One vector is turned by the same rotation once a tick. Each row is the vector after some number of ticks, and that number follows the row.
The counts run from 0 to 453.
[ 46.6  24.4 -22.1   4.5   0.5 -42.4  30.0  -2.6  17.2   2.4   9.5  19.3
 -13.6  -8.0  19.5 -22.5 -14.8  10.0  -2.8  30.8 -12.9  -8.8   5.7 -17.6
  19.3 -20.6   3.6   2.9  -6.2   2.0   2.5  26.6 -15.3 -21.5  -4.2  36.5
  -0.9 -12.7 -13.2  30.9  31.2 -17.7 -31.5  -6.5  38.7  -6.2 -26.6 -12.3
   9.4 -19.1  22.4 -31.6   6.8]
94
[ 25.2 -11.8 -20.6   1.6   7.1 -12.3   6.3  17.5  -5.6 -18.9  -2.2  14.4
 -43.5 -24.2  23.6  19.1  30.4 -39.3   3.3 -13.8   8.5 -10.6 -24.3   0.2
  -6.6   8.0 -38.3 -26.6 -18.7 -15.4   9.4 -31.6 -32.1  -1.4 -21.5  11.0
  -7.6  14.7 -17.5  50.4  13.9  -0.1 -17.8   9.5  32.5 -13.2 -23.6  -6.6
  -5.3   3.7  -2.5 -17.7  28.9]
21
[ 18.1 -33.4  -2.8 -18.5   5.4   2.9  -5.4  -6.5 -26.7   4.2   2.7  -4.0
 -14.7  -2.3  15.4  16.1 -24.2   0.1 -27.9  -3.4   0.7 -39.5   5.8   9.0
   1.6   4.7  -6.7   4.1  22.7  11.6   2.1 -33.8 -28.4 -26.1  -4.9  33.8
  -9.0   4.6  -2.8 -30.5   4.3 -31.6  17.2 -21.9  14.4 -41.4  -7.9  10.7
 -33.2  25.7 -23.6  38.6  40.0]
341
[-22.7  15.6 -35.2  -9.3  21.9  -5.7 -11.4 -15.9  -5.9 -31.2  -5.6  -7.9
  -4.1  -8.3   3.8   1.6  19.3 -16.2 -27.0  31.2  21.6 -10.1 -15.6 -17.2
  27.1 -22.1 -21.4 -61.5   4.4  -9.7  15.0 -27.4 -15.0  -0.2  -7.7  -0.6
  -3.9   6.0  13.1  20.5   8.4   1.6 -10.9 -25.8  20.4  15.8 -18.7  12.6
  42.5 -18.8 -26.0 -16.1   5.7]
450
[ 21.4  -2.6  -8.7  29.5  -9.4 -26.2  23.3   9.0 -53.4   0.0 -14.1  -2.1
  -2.3   4.4  -4.6  14.3   3.4  -4.5  17.0 -25.2 -20.6 -21.3   5.0  47.3
 -25.3  31.0 -18.3 -15.8  -8.8  27.8   7.8  -5.3 -33.3  -6.4  -8.7   4.3
 -13.7 -18.2 -27.8  -7.0   4.8   1.5  16.6  -9.3  12.4 -28.0   2.8  -0.3
 -37.6  47.2  11.5  16.4  39.8]
328
[ 27.0 -14.3  -0.3 -20.6  24.8 -52.1  44.2  10.0 -24.1 -25.4  14.0  21.3
 -29.1 -19.9   4.1  -9.7 -20.7  12.0 -41.7  11.4  -3.0 -25.1   5.1   0.3
  15.1  19.9 -17.1  -2.5 -11.4 -10.5  22.4  -4.3 -53.3 -14.3  -6.7  -0.2
  -1.1   0.1  18.3  22.5 -24.2   1.4  16.4 -28.0  -1.8   1.5  -3.0  10.4
  -4.5 -20.5   2.1  11.0   8.2]
180
[ 14.8   6.1  19.7  -2.3  -1.2 -15.3  20.6  18.6 -50.8 -21.3  -6.6  21.8
 -26.2  -1.9 -14.7  26.8  20.2  15.6  35.4 -16.7  -7.8  16.7   3.1  35.2
 -28.7  41.4 -43.7  -2.4  -6.5  27.4  30.6 -16.0 -13.7 -17.8 -18.8  -3.9
 -13.0  -0.2   6.2  19.1  -4.9  10.1   0.6  -3.1  -0.3 -12.2  -5.2   6.2
 -29.5  42.6  23.3   6.1   8.4]
403
[ -4.3   0.0 -15.4   2.9  28.5  -3.0  -9.1 -31.7  -2.9  16.3 -10.3 -33.6
  -2.3 -18.6  10.4   9.8   2.0 -12.8 -19.1  30.7   5.7  -0.3  -8.0  10.0
  22.7 -38.5  16.4 -30.1 -31.8  -4.8 -19.6 -19.0 -36.3   5.7  -8.2 -26.5
   4.9  14.1  12.1  -6.5  18.3  21.8 -33.7   3.9  10.5  27.8   4.1   3.6
  38.1 -49.9  26.3 -11.8  -2.9]
376
[ -9.8  -6.8  11.0   9.0   6.5  41.9 -39.4 -31.5 -39.0  -3.0 -17.7 -14.6
  10.4  -4.0 -14.1  20.5   8.9  11.6  -6.0   4.6  15.0   8.6 -16.1  26.2
  -7.6 -14.1   4.9 -22.9   4.5  22.3  -7.4 -46.8  -4.2 -30.9 -15.7  -9.3
  -4.4   1.4  22.6 -53.9   1.7   8.1  -4.3 -11.4 -16.5 -13.4  -0.1  21.6
 -11.9  18.5  -5.9  31.7   7.9]
55
[ 18.5 -13.9  40.7 -28.2   1.6   9.4  -3.6  -6.5 -17.1  -4.4   6.9  16.4
 -24.5  20.0  -3.5  11.4 -15.3   0.2  42.2  -9.3  23.2  17.2  20.9  24.3
 -27.6  14.1 -21.7  27.8  21.3  21.1  21.1 -35.0  20.8 -38.1 -21.4   1.8
 -45.2  -3.6  32.7 -17.7  -6.9   3.9 -12.3  14.6 -15.8  -3.4   0.9  12.5
 -12.2  13.3  16.8   2.7  -2.8]
51
[-15.9  44.8 -19.5  10.5  -7.7 -22.8  30.7   1.9 -37.7 -30.2  -4.6  10.6
   8.1  16.7 -17.1   0.6  37.0  21.9  22.7  10.2 -15.7   5.7   5.2  12.8
  -2.1  23.8 -46.2 -47.4   0.1  40.6  34.5   3.4   1.2  -6.6  -7.1   7.0
  -2.2 -11.5  -2.3  23.4  13.1  -5.6   5.4 -22.5  19.5  -5.8 -27.7   1.9
  10.9  43.1   9.2   0.8  -2.1]
240
[-16.1   8.4 -18.3  -9.2   3.2   9.4  17.7  -1.4 -35.1 -21.5   0.7  -4.1
   9.2 -10.6  -8.2   6.3  36.6  34.3 -15.4  32.8 -25.6  -7.5  -2.5   0.3
  17.5  -3.3 -33.0 -47.1  -2.6  36.5  24.4  -8.2 -15.3 -18.2 -11.2  25.9
  17.8  16.2 -10.1   9.3  35.6 -18.1   4.0 -22.9  37.3 -19.0 -30.7  -3.4
   3.6  33.2  10.6  27.7  -7.2]
242
[-22.6  16.6  -6.0  -5.9  10.1   8.2  -1.8 -10.0 -27.2 -24.5  -5.6  -8.7
 -12.2   5.8  -1.9  21.3  34.8 -15.8  45.0 -11.4   7.9  22.8   4.2  15.9
 -14.6  10.1 -57.1 -42.7  -6.0  22.8  23.8 -28.8   7.0   3.6 -17.4 -17.5
 -29.1  11.7   1.4  26.5  11.3  16.9 -16.3  19.6  10.9  12.7 -10.6   1.1
  28.6  20.7  18.3 -16.9   0.7]
306
[-24.5  -3.4 -23.2   6.0  29.2  -5.5 -11.2 -14.5 -12.3  -9.4 -19.4 -33.9
  -9.6  -8.6   5.3  11.6   8.7 -37.5 -17.9  -1.2  16.9  -9.1  -9.1   9.7
  12.4 -11.0 -19.5 -51.2 -11.1 -12.3  -6.1 -30.6 -34.0  14.6 -13.2 -32.6
 -25.3  21.5   3.5   7.7  -1.7  31.5  -9.1  -2.8  -1.0  33.7  10.1  10.8
  40.8 -23.1  -3.9 -20.8  19.0]
374
[-41.3  -4.1  -1.7 -18.7  15.3   9.2   0.9 -19.9 -31.4 -15.9 -10.2 -31.0
  10.4  38.2  -8.3  12.7  -4.9  -9.6  15.8  -1.0  13.5 -16.4  23.9   4.4
   5.4   2.9 -39.7 -34.8  39.8  32.4  36.7 -25.3   9.6  -4.1  -2.0  -4.2
 -45.9   2.0   9.9 -21.0  -0.8  -2.4  22.2 -12.1  10.0  11.6   4.0   6.4
  20.6  30.2 -11.0  13.4  12.5]
67
[ 38.9  30.3  -8.7  37.5  -9.4 -49.1  21.9   6.7 -42.4   1.9 -18.4   9.1
  15.5 -17.1  -9.4  -6.2  15.8  35.1 -12.9  18.4 -20.3 -10.8 -20.1  10.6
  -0.2  -7.5  -1.4 -12.2 -17.3  18.8  -7.8  18.9 -33.6 -31.0 -15.5  24.3
  13.2 -29.0  -9.8  -5.1   7.8  -4.0  -5.5 -23.6  15.1 -20.0  -1.6  -8.7
 -35.4  22.7  24.0   8.7   3.5]
249
[ 35.2   7.5  13.8 -12.1  10.0 -18.8   4.0   8.9   4.2 -25.6  13.1  40.2
 -48.2   7.3  12.0  -7.9 -21.0 -18.5   3.4  -8.1  29.5   6.6  -5.0  11.0
 -16.9  31.8 -16.4  13.1   8.0 -15.3  25.2 -31.7 -10.0 -30.6 -12.0  -1.0
 -29.0 -16.1  38.5  16.0 -27.9   0.0 -11.5   1.6 -19.8   7.7 -13.7  22.6
  -2.4 -16.8 -25.0 -16.3  22.8]
194
[ -1.5  -8.2  25.4 -25.8   1.6  35.7   2.6 -24.3  -8.4  -3.5  21.0  10.4
  -0.2   0.4  -2.8   5.0 -31.4  34.4   1.9  21.1 -10.0  22.6  20.4  32.7
   7.3  12.5  18.2  19.6  -4.6  29.2  11.5 -26.1  11.0 -33.8  -3.2   3.0
   6.3   3.0  38.7 -38.5   8.6   0.6 -30.0  -0.5 -12.3   5.6 -21.2  29.2
  15.6 -15.1  20.2  40.1 -12.7]
48
[ 44.7  12.1 -12.0  -9.6  10.3 -19.7   3.1  13.1   8.5 -15.0   5.7  33.2
 -30.8 -32.6  23.5   2.4  28.3  -1.8  -3.2  21.7  14.0  14.3 -26.0 -24.9
  11.7 -12.2 -28.7 -15.6 -16.9 -12.2   9.0 -16.3 -17.1 -28.3 -21.8  22.8
   5.2   5.2   2.6  48.5  17.8  -4.5 -37.9   1.6  35.4 -15.4 -38.1   1.3
   2.4 -16.5  10.4 -22.1  -4.8]
19
[  8.5  25.6 -26.2   4.7   9.5 -27.3  -1.4 -14.0  12.6 -15.3  -2.8   8.5
 -19.7  28.7  10.9  -6.0  -5.3 -38.6  23.7   8.0  27.6  -5.4   8.5 -23.7
  -3.1 -18.1 -26.0 -18.3  22.1  -7.2  24.4 -11.0  15.0 -10.8  -5.3  14.7
 -53.9 -19.3  -1.7  28.7   6.2 -10.8 -22.9  -1.7  19.5  14.4 -19.2   0.8
  34.7  -8.6 -18.0 -49.2  15.3]
447
[ 22.5   6.8 -29.6  20.1 -13.1 -14.7  18.5   1.6 -14.0   1.4   7.6   5.6
   2.0   5.9   9.5  -8.9 -15.6  -3.9   1.3 -10.8 -30.1 -29.9   8.3  27.6
  -4.3  25.7  -8.7  -8.9   3.3  16.7   0.2  12.2 -19.0  -4.2   5.7  44.8
  -7.8 -16.5 -41.0   0.1  24.5 -38.2   0.6  -8.0  36.8 -33.4 -28.5  -4.6
 -12.2  40.8   0.4   9.3  41.5]
252
[ 22.9 -17.9  -5.4 -17.1   4.8  20.0 -21.4  -5.1  15.5 -15.1  14.2  19.4
 -31.1   6.4  26.3  -1.2 -28.3 -35.1 -10.5  -1.1  29.4 -21.7  -7.2   2.3
  -3.1   5.5 -10.5  -0.6  21.8 -13.7  19.9 -52.0   6.0 -27.8  -5.8  32.5
 -21.3  -2.3  19.1  -4.3  -1.6 -26.4 -11.3  -3.5  11.9 -22.8 -30.8  20.9
   2.4   2.0 -48.8   8.9  34.8]
274
[ -4.3  12.8  20.7  -2.8   2.8  12.0  -9.4 -13.8 -39.9 -11.5  -9.8   4.4
  -7.3   9.8 -21.6  14.9  11.4   3.1  22.7 -12.7  29.1  16.2  -4.3  28.8
 -22.2  15.6 -20.2  -5.9  12.8  26.1  22.8 -41.7   4.3 -33.6 -19.7 -16.3
 -31.1  -6.8  36.3 -34.2 -25.6  18.2  11.4  -4.1 -31.1   4.0   5.1  27.8
 -10.8  19.0  -7.9  12.7   9.6]
53
[-19.7  23.4 -20.0   4.1   7.5  26.2 -25.0 -28.2  19.2 -16.8  10.4  -6.6
   4.8  11.2  -3.6 -11.9 -17.2 -14.5 -16.4  21.5  11.4  15.9  -0.5  19.4
  10.7  -9.9  17.0 -30.4  -2.1  -5.2   3.6 -39.3   3.3 -10.2   2.3  -1.3
  -6.7  -6.8  31.8 -14.9   3.8   0.0 -31.8  -8.1  -7.4  17.3 -34.1  29.2
  63.1 -31.5 -35.5  -7.5  13.8]
286
[-43.2  30.6  -6.8   7.1  -5.0  23.4  -4.0 -29.7 -21.3 -13.3  -5.8 -23.1
  25.5  38.0 -15.9   0.8   3.7   0.4  22.8   7.8 -10.1  17.5  18.3  26.5
   0.1   6.5 -13.4 -41.6  11.7  36.8  15.0 -21.4  18.5  -7.0  -1.8 -13.2
 -24.8 -12.6  14.9 -24.9   5.7   5.5  -6.4  -8.5  -4.1  26.8 -15.9  17.0
  52.6  18.5  -2.5   6.3  -2.2]
143
[-19.6  -8.5   2.2 -12.1  25.8 -12.5   7.1 -30.1 -36.5  14.1 -14.1 -30.2
  24.4   1.7  -5.7  12.7   2.5  23.5 -13.0  35.6  12.2 -19.9  12.7 -28.4
  29.7 -53.0  -7.2 -25.9  21.8  32.4  -0.4  -4.0  -9.4 -23.9 -14.4   1.7
 -14.3   9.6  24.0 -35.2   7.0  10.9  11.9 -24.1   9.8  11.9  21.1   1.4
   0.5  -2.4  22.2  15.6 -18.1]
70
[ 15.1   1.4 -14.2  -9.8  11.4  11.2 -37.1 -12.8   7.0  -5.4  -8.7   2.1
 -32.1  -1.7  16.4  16.2  21.3 -45.6  21.6   9.4  47.2  -3.2 -15.9 -25.2
  -1.7 -39.3 -32.8 -29.9  17.2 -11.8   1.7 -45.7   9.5 -19.9 -20.8  13.9
 -37.1   7.4   7.6  18.8  12.0   1.2 -32.1  12.3  19.7  -1.6 -15.2   7.7
  15.6  -7.4 -14.3 -32.7  12.7]
371
[ 21.2  -7.3   0.5  -0.6   9.1  20.3 -40.2  -3.8 -15.4 -24.1   2.5  14.7
 -24.5 -26.2  15.0   5.7   2.2 -14.0 -32.6  10.2  27.2   1.2 -39.5  17.5
 -11.5  -6.2  11.0 -21.3  -9.8 -18.9  -1.6 -57.9 -24.7 -35.2 -11.5   7.2
  12.1   2.3  33.4 -27.1 -16.2  -0.2 -21.5 -15.0 -12.5 -15.7 -25.1  28.9
  -1.4 -19.1 -38.0  11.5  25.5]
197
[  5.8  -5.1   0.2  22.7 -12.1  24.2 -15.9  -8.3 -16.9   2.5   5.6   2.0
 -13.3  11.6   6.5  12.1 -26.6 -19.2  28.1 -34.3 -13.3  10.3   4.7  68.1
 -33.0  40.5  11.0   2.3 -13.5  14.7  -4.2 -32.9  -9.0  -1.5   3.1  -7.9
 -19.3  -8.5  -2.5 -25.1   8.6  -2.4 -25.8  19.4 -11.1 -11.6 -14.0  21.7
   4.6  19.2  -7.1  17.0  38.4]
44
[ -9.6  32.9  -4.7  25.7   6.8 -24.5  -8.4 -12.3 -57.4  -1.1 -36.7 -23.8
  19.1   3.6 -20.7  14.3  36.8  14.1  13.4  16.5  18.6  -1.1  -6.0   2.8
  -2.5 -33.2 -25.6 -41.9   3.4  29.9   8.4  -0.2  -2.5 -20.9 -21.6 -14.6
 -21.7 -19.0   9.2 -20.3  -1.4  21.7  10.8 -19.2  -5.7  18.6  13.2  -5.4
  -8.2  21.3  26.6 -11.9 -10.4]
151
[ 20.1 -16.2  24.7 -18.1  16.6 -16.9   7.6 -16.6 -38.3   5.8  -2.7  -0.2
   5.1  -6.5  -6.2   4.6 -22.0  41.2 -34.4  26.9   5.3 -22.4   6.6  -0.5
  16.0 -12.7  13.5  10.1  21.3  21.8  -2.2 -14.0 -21.7 -43.2 -13.1   8.8
  -3.9  -7.8  35.4 -49.5 -13.6  -3.9   9.4 -30.0 -15.3 -15.6  10.8  14.6
 -31.7  -1.6   7.8  42.2  -4.3]
421
